0: [116 156 119 116 115 107 117 104 115 113 148 141  98  94 121 145 138 110
 119 115 158 143 158 104]
1: [116 156 119 116 173 107 117 104 115  95 148 141  98  94 122 149 138 110
 119 115 158 143 109 152]
2: [116 107 119 177 115 107 117 152 115 118  99 141 147 145 130 118 138 160
 119 115 109  90 109 104]
3: [116 107 119 116 115 155 117 152 115 143  99  82 147 145 139 118 138 160
 119 172 109  90 109 104]
4: [116 107 189 177 115 107 117 152 115 114  99 141 147  94 134 117 138 160
 119 115 158 143 109 104]
5: [116 107 119 116 115 155 117 152 115 139  99 141 147 145 142 112 138 160
 119 115 109 143 158 104]
6: [174 107 119 116 115 155 117 104 115 158 148 141 147  94 115 164 138 110
 119 115 109 143 109 152]
7: [116 107 119 116 115 155 117 152 172 143  99  82 147 145 150  94 138 160
 119 172 109  90 158 104]
8: [116 107 189 177 115 107 117 152 172 148  99  82 147 145 137  96 138 160
 119 115 158 143 109 104]
9: [116 107 119 116 115 155 117 152 172 146  99  82 147 145 161  93  72 160
 119 172 109  90 109 104]
10: [174 107 119 116 173 107 117 104 115 131 148 141  98 145 101 144 138 110
 119 115 109 143 158 152]
11: [116 107 189 116 115 155 117 152 172 135  99  82 147 145 133 100 138 160
 119 172 109  90 109 104]
12: [116 156 119 116 173 107 117 152 172 120  99 141  98 145 108 110 138 110
 119 115 158 143 158 104]
13: [116 156 119 177 115 107 117 152 115  92 148 141  98  94 141 137 138 160
 119 115 158 143 109 104]
14: [116 107 119 116 115 107 117 152 115 129  99 141 147 145 129 118 138 160
 119 172 109  90 109 104]
15: [116 107 119 177 115 107 117 152 115 123  99 141 147  94 125 123 138 160
 119 115 158 143 109 104]
16: [116 107 119 116 115 155 117 104 115 145 148 141 147 145 136 131  72 110
 190 115 109 143 109 152]
17: [116 107 119 116 115 155 117 152 172 147  99  82 147 145 150 102 138 160
 119 115 109 143 109 104]
18: [116 107 119 116 115 155 117 152 115 124 148 141 147  94 160 133 138 160
 119 115 109  90 109 152]
19: [116 156 119 116 115 155 117 152 115 131 148 141 147 145 145 127 138 110
 190 115 109 143 109 152]
20: [116 107 119 116 115 155 117 104 115 122 148 141 147 145 139 136 138 110
 119 115 109  90 109 152]
21: [116 156 119 116 115 107 117 104 115 127 148 141  98 145 122 133 138 110
 119 115 109 143 158 104]
22: [174 156 119 116 115 107 178 104 115 142 148  82  98  94 131 136 138 160
 119 115 158 143 158 104]
23: [174 156 119 116 173 107 178 104 172 176  99  82  98 145  90 115 138 110
 119 172 158 143 158 104]
24: [116 107 189 177 115 155 178 152 172 162  99  82 147 145 142  72 138 160
 119 172 109 143 109 104]
25: [116 156 119 116 115 107 178 104 115 157 148  82  98  94 131 120 138 160
 119 115 158 143 158 104]
26: [116 107 119 116 115 155 117 104 115 114 148 141 147 145 128 139 138 110
 119 115 109  90 109 152]
27: [116 107 119 116 115 155 117 152 172 148  99 141 147 145 141 108  72 160
 119 172 109  90 109 152]
28: [116 107 119 116 115 155 117 152 115 145 148 141 147 145 150 121 138 110
 119 115 109 143 109 152]
29: [116 107 119 177 115 107 117 152 115 110 148 141  98  94 119 134 138 160
 119 115 158 143 109 104]
30: [116 107 119 116 115 155 117 152 115 109  99 141 147 145 184  97  72 160
 190 115 109  90 109 152]
31: [116 107 119 116 115 155 117 152 115 107 148 141 147 145 133 137 138 110
 119 115 109  90 109 152]
32: [116 107 119 116 115 107 117 104 115 134 148 141 147  94 116 151 138 110
 119 115 109 143 109 152]
33: [116 107 119 116 115 155 117 104 115 134 148 141 147 145 139 130  72 110
 119 172 109  90 109 152]
34: [116 156 119 116 115 155 117 104 115 142 148 141 147 145 134 129 138 110
 119 115 109 143 109 152]
35: [116 107 189 177 115 107 178 152 172 156  99  82 147 145 140  71 138 160
 119 115 158 143 109 104]
36: [116 156 119 116 115 155 117 104 115 145 148  82 147 145 128 143 138 110
 119 115 109 143 109 152]
37: [116 156 189 116 173 107 117 152 172 118  99 141  98 145 105 116 138 160
 119 115 158 143 158 104]
38: [116 107 119 116 115 155 117 104 115 144 148 141 147 145 133 142 138 110
 119 115 109 143 109 152]
39: [116 107 119 177 115 107 117 152 115 111  99 141  98  94 116 132 138 160
 119 115 158 143 158 104]
40: [174 156 119 177 173 107 178 104 172 119  99  82  98 145  79 135 138 160
 119 115 158 143 158 104]
41: [116 156 119 116 115 155 117 104 115 138 148 141 147 145 127 138 138 110
 119 115 109 143 109 152]
42: [116 107 119 116 115 155 117 104 115 141 148 141 147 145 142 140 138 110
 190 115 109 143 109 152]
43: [116 156 119 116 115 155 117 104 115 148 148 141  98 145 137 133  72 110
 190 115 109 143 158 104]
44: [116 107 119 116 115 155 117 152 115 140 148 141 147 145 135 126 138 110
 119 115 109 143 109 152]
45: [174 107 119 116 115 155 117 104 115 151  99 141 147 145 109 140 138 110
 119 172 109 143 158 152]
46: [116 156 119 116 115 155 117 104 115 139 148 141 147 145 133 131 138 110
 119 115 109 143 109 152]
47: [174 156 119 116 173 107 117 104 172 113  99 141  98 145  98 121 138 110
 119 172 109 143 158 152]
48: [116 156 119 177 115 107 178 104 115 112 148 141  98  94 104 135 138 160
 119 115 158 143 158 104]
49: [116 107 189 116 115 107 117 152 172 130  99  82 147 145 145  79 138 160
 119 172 158  90 109 104]
50: [116 107 119 116 115 155 117 152 172 128  99 141 147 145 138 111 138 110
 119 115 109  90 109 152]
51: [116 156 119 177 115 107 117 104 115 107 148 141  98  94 111 148 138 110
 119 115 158 143 109 104]
52: [174 156 119 116 173 107 178 104 172 133  99  82  98 145  82 130 138 110
 119 115 158 143 158 104]
53: [116 156 119 116 115 107 117 152 172 143  99 141 147 145 125 110 138 110
 119 172 109 143 158 104]
54: [174 156 119 116 173 107 117 104 172  91  99 141  98 145  88 135 138 110
 119 115 158 143 158 104]
55: [116 107 119 177 115 155 178 152 115 160  99  82 147 145 166 111 138 160
 119 115 109  90 109 104]
56: [174 107 119 116 173 107 178 104 115 147 148 141  98 145  67 170 138 110
 119 172 109 143 158 152]
57: [116 156 119 116 115 107 178 104 115 137 148  82  98  94 119 128 138 160
 119 115 158 143 158 104]
58: [116 156 119 116 115 107 178 104 115 138 148  82  98  94 126 129 138 110
 119 115 158 143 158 104]
59: [116 156 119 116 115 155 117 104 115 133 148 141 147 145 137 127 138 110
 119 115 109 143 109 152]
60: [116 107 119 116 173 155 117 152 115  92 148 141 147 145 121 144 138 110
 119 115 109  90 109 152]
61: [174 107 119 116 173 107 117 104 115 132 148 141  98 145  92 156 138 110
 119 115 109 143 158 152]
62: [116 156 119 116 115 155 117 104 115 139 148 141 147 145 134 130  72 110
 119 115 109 143 158 152]
63: [116 107 119 116 115 155 117 152 115 149  99 141 147 145 141 115 138 110
 119 115 109 143 109 104]
64: [116 107 119 177 115 107 117 152 115 110  99 141  98  94 122 125 138 160
 119 115 158 143 158 104]
65: [116 107 119 177 115 155 117 152 115 120  99 141 147 145 135 115 138 160
 119 115 109  90 109 152]
66: [116 107 189 116 115 155 117 152 172 135  99  82 147 145 163  77 138 160
 119 172 109  90 109 104]
67: [116 107 119 116 115 155 117 152 115 143  99 141 147 145 138 119 138 110
 119 172 109  90 109 152]
68: [116 107 189 177 115 107 178 152 172 150  99  82 147 145 135  86 138 160
 119 172 158 143 109 104]
69: [116 107 119 116 115 155 117 152 115 140  99  82 147 145 135 113 138 160
 119 115 109 143 109 104]
70: [116 156 119 116 115 107 117 152 115 106 148 141  98  94 147 129 138 110
 190 115 109 143 109 152]
71: [116 156 119 116 115 107 117 104 115 110 148 141  98  94 135 135 138 110
 119 115 109 143 109 152]
72: [174 156 119 177 173 107 178 104 115 124 148 141  98 145  85 148 138 110
 119 115 158 143 158 104]
73: [174 107 119 116 115 155 117 152 115 120  99 141 147  94 130 157  72 160
 119 172 109  90 109 152]
74: [174 107 119 116 173 155 178 104 115 186  99 141 147  94  49 183 138 110
 119 172 109 143 109 152]

[174 156 119 116 173 107 178 104 172 151  99  82  98 145  85 123 138 110
 119 115 158 143 158 104] 52 23 40
[116 107 119 116 115 155 117 152 115 142  99  82 147 145 139 118 138 160
 119 172 109  90 109 104] 3 14 69
[116 107 119 116 115 155 117 104 115 155 148  82 147 145 152 139  72 110
 190 115 109 143 109 152] 16 42 36
[116 156 119 116 115 155 117 104 115 139 148 141 147 145 138 123  72 110
 190 115 109 143 109 152] 16 19 42
[116 156 119 116 115 107 117 152 115 118 148 141  98  94 124 134 138 110
 119 115 158 143 158 104] 0 21 51
[174 156 119 116 173 107 117 104 115 125  99 141  98 145 120 133 138 110
 119 172 109 143 158 152] 47 10 61
[116 156 119 116 173 107 117 152 172 117  99 141  98 145 121 117 138 110
 119 115 109 143 158 104] 12 53 37
[116 156 189 116 173 107 117 152 172  98  99 141  98 145 155  63 138 160
 119 115 158 143 158 104] 37 12 49
[116 107 119 116 115 107 117 104 115 123 148 141 147  94 120 145 138 110
 119 115 109 143 109 152] 32 71 38
[174 156 119 116 173 107 178 104 172 206  99  82  98 145  95 104  72 110
 190 172 109 143 158 104] 23 52 47
[116 156 119 116 115 155 117 104 115 158 148  82  98 145 138 122  72 110
 190 115 109 143 158 104] 43 16 62
[116 156 119 116 115 107 117 104 115 111 148 141  98  94 131 134 138 110
 119 115 109 143 109 152] 71 32 1
[174 107 119 116 173 107 178 104 115 150  99 141  98 145  51 158 138 110
 119 172 109 143 158 104] 56 61 74
[116 107 119 116 115 155 117 104 115 147 148 141 147 145 118 140 138 110
 119 115 109 143 109 152] 38 41 46
[116 107 119 116 115 155 117 104 115 131 148 141 147  94 139 148 138 110
 190 115 109 143 109 152] 42 16 19
[116 107 119 177 115 107 117 152 115 125  99  82 147  94 129 115 138 160
 119 115 158 143 109 104] 15 4 64
[116 107 119 116 115 107 117 104 115 120 148 141 147  94 129 148 138 110
 119 115 109 143 109 152] 32 71 38
[116 107 189 177 115 107 117 152 172 117  99  82 147 145 131  94 138 160
 119 115 158 143 109 104] 8 35 68
[116 156 119 116 115 107 117 152 115  91 148 141  98  94 154 129 138 110
 190 115 158 143 109 104] 70 13 0
[116 156 119 116 115 155 117 104 115 146 148 141 147 145 133 132  72 110
 190 115 109 143 109 152] 16 42 19
[116 107 119 177 173 107 117 152 115  99 148 141 147 145 122 144 138 110
 119 115 109  90 109 152] 60 31 2
[116 107 119 177 173 155 117 152 115  81 148 141 147 145 121 146 138 110
 119 172 109  90 109 152] 60 31 26
[116 107 119 116 115 107 117 152 115 126  99 141 147  94 128 126 138 160
 119 115 158 143 109 104] 15 64 4
[116 156 119 116 115 107 117 104 115 110 148 141  98  94 118 138 138 110
 119 115 158 143 158 104] 0 21 51
[116 107 119 116 115 155 117 152 115 100 148 141 147 145 126 142 138 110
 119 115 109  90 109 152] 31 26 20
[174 107 119 116 115 155 178 104 115 224  99  82 147 145  42 191 138 110
 119 172 109 143 109 152] 74 45 56
[116 156 119 116 173 107 117 104 172 130  99 141  98 145 117 115 138 110
 119 172 109 143 158 152] 47 12 53
[116 156 119 116 115 107 117 104 115 114 148 141  98  94 119 141 138 110
 119 115 109 143 109 152] 71 32 1
[116 107 119 116 115 155 117 152 115 105 148 141 147 145 126 139 138 110
 119 115 109  90 109 152] 31 26 20
[116 107 119 116 115 107 117 152 115 127  99 141 147 145 126 127 138 160
 119 115 109 143 158 104] 5 63 14
[174 156 119 116 115 155 178 104 115 253 148  82  98 145 130 120  72 110
 190 115 109 143 158 104] 43 22 25
[116 107 119 177 173 107 117 152 115  51 148 141 147  94 103 159 138 110
 119 115 109  90 109 152] 60 31 1
[116 107 119 116 115 155 117 152 115 153  99  82 147 145 145 111 138 160
 119 115 109 143 109 104] 69 17 63
[116 107 119 116 115 107 117 152 115 127  99 141 147 145 126 124 138 160
 119 115 158 143 158 104] 5 15 64
[116 107 119 116 173 107 117 152 115  92 148 141 147 145 127 148 138 110
 119 115 109  90 109 152] 60 31 26
[116 107 119 177 115 155 178 152 115 139  99  82 147  94 145 118 138 160
 119 115 158  90 109 104] 55 15 65
[116 107 119 116 115 155 117 152 115 135  99 141 147 145 147 107 138 160
 119 115 109  90 158 104] 5 63 14
[116 156 119 116 115 107 117 104 115 109 148 141  98  94 133 135 138 110
 119 115 109 143 109 152] 71 32 1
[116 156 119 116 115 107 117 104 115 138 148 141  98 145 126 128 138 110
 119 115 109 143 158 104] 21 0 71
[116 156 119 116 173 107 117 152 172 124  99 141  98 145 114 119 138 110
 119 115 158 143 158 104] 12 37 54
[116 107 119 116 115 155 117 152 115 131 148 141 147  94 151 131 138 160
 119 115 109  90 109 152] 18 31 20
[116 156 119 116 115 107 117 104 115 122 148 141  98 145 120 137 138 110
 119 115 109 143 158 152] 21 71 41
[116 107 119 177 173 107 117 152 115  35 148 141 147  94 103 163 138 110
 119 115 109  90 109 152] 60 31 1
[174 156 119 116 173 107 117 104 115 123  99 141  98 145 104 134 138 110
 119 172 109 143 158 152] 47 10 61
[116 107 189 177 115 107 178 152 172 148  99  82 147 145 135  70 138 160
 119 115 158 143 109 104] 35 68 8
[116 156 189 116 173 107 117 152 172 108  99 141  98 145 175  42 138 160
 119 115 109 143 158 104] 37 12 66
[174 156 119 116 173 107 178 104 172 130 148  82  98 145 103 133 138 110
 119 115 158 143 158 104] 52 23 40
[174 156 119 116 173 107 117 104 115  98  99 141  98 145  93 143 138 110
 119 115 158 143 158 104] 54 72 10
[116 107 119 116 115 107 117 152 115 119 148 141  98  94 123 133 138 160
 119 115 158 143 109 104] 29 13 39
[116 107 119 116 115 155 117 152 115 134  99 141 147 145 142 119 138 110
 119 115 109 143 109 104] 63 44 28
[116 107 119 116 115 155 117 152 115 152 148 141 147 145 150 121  72 110
 190 115 109 143 109 152] 16 42 19
[116 107 119 116 115 155 117 104 115 144 148 141 147 145 126 141 138 110
 119 115 109 143 109 152] 38 41 46
[174 156 119 116 173 107 178 104 172 240  99  82  98 145 103  91  72 110
 190 172 109 143 158 104] 23 52 47
[116 107 119 116 115 155 117 152 115  99 148 141 147  94 164 110 138 160
 119 115 109  90 109 152] 18 31 20
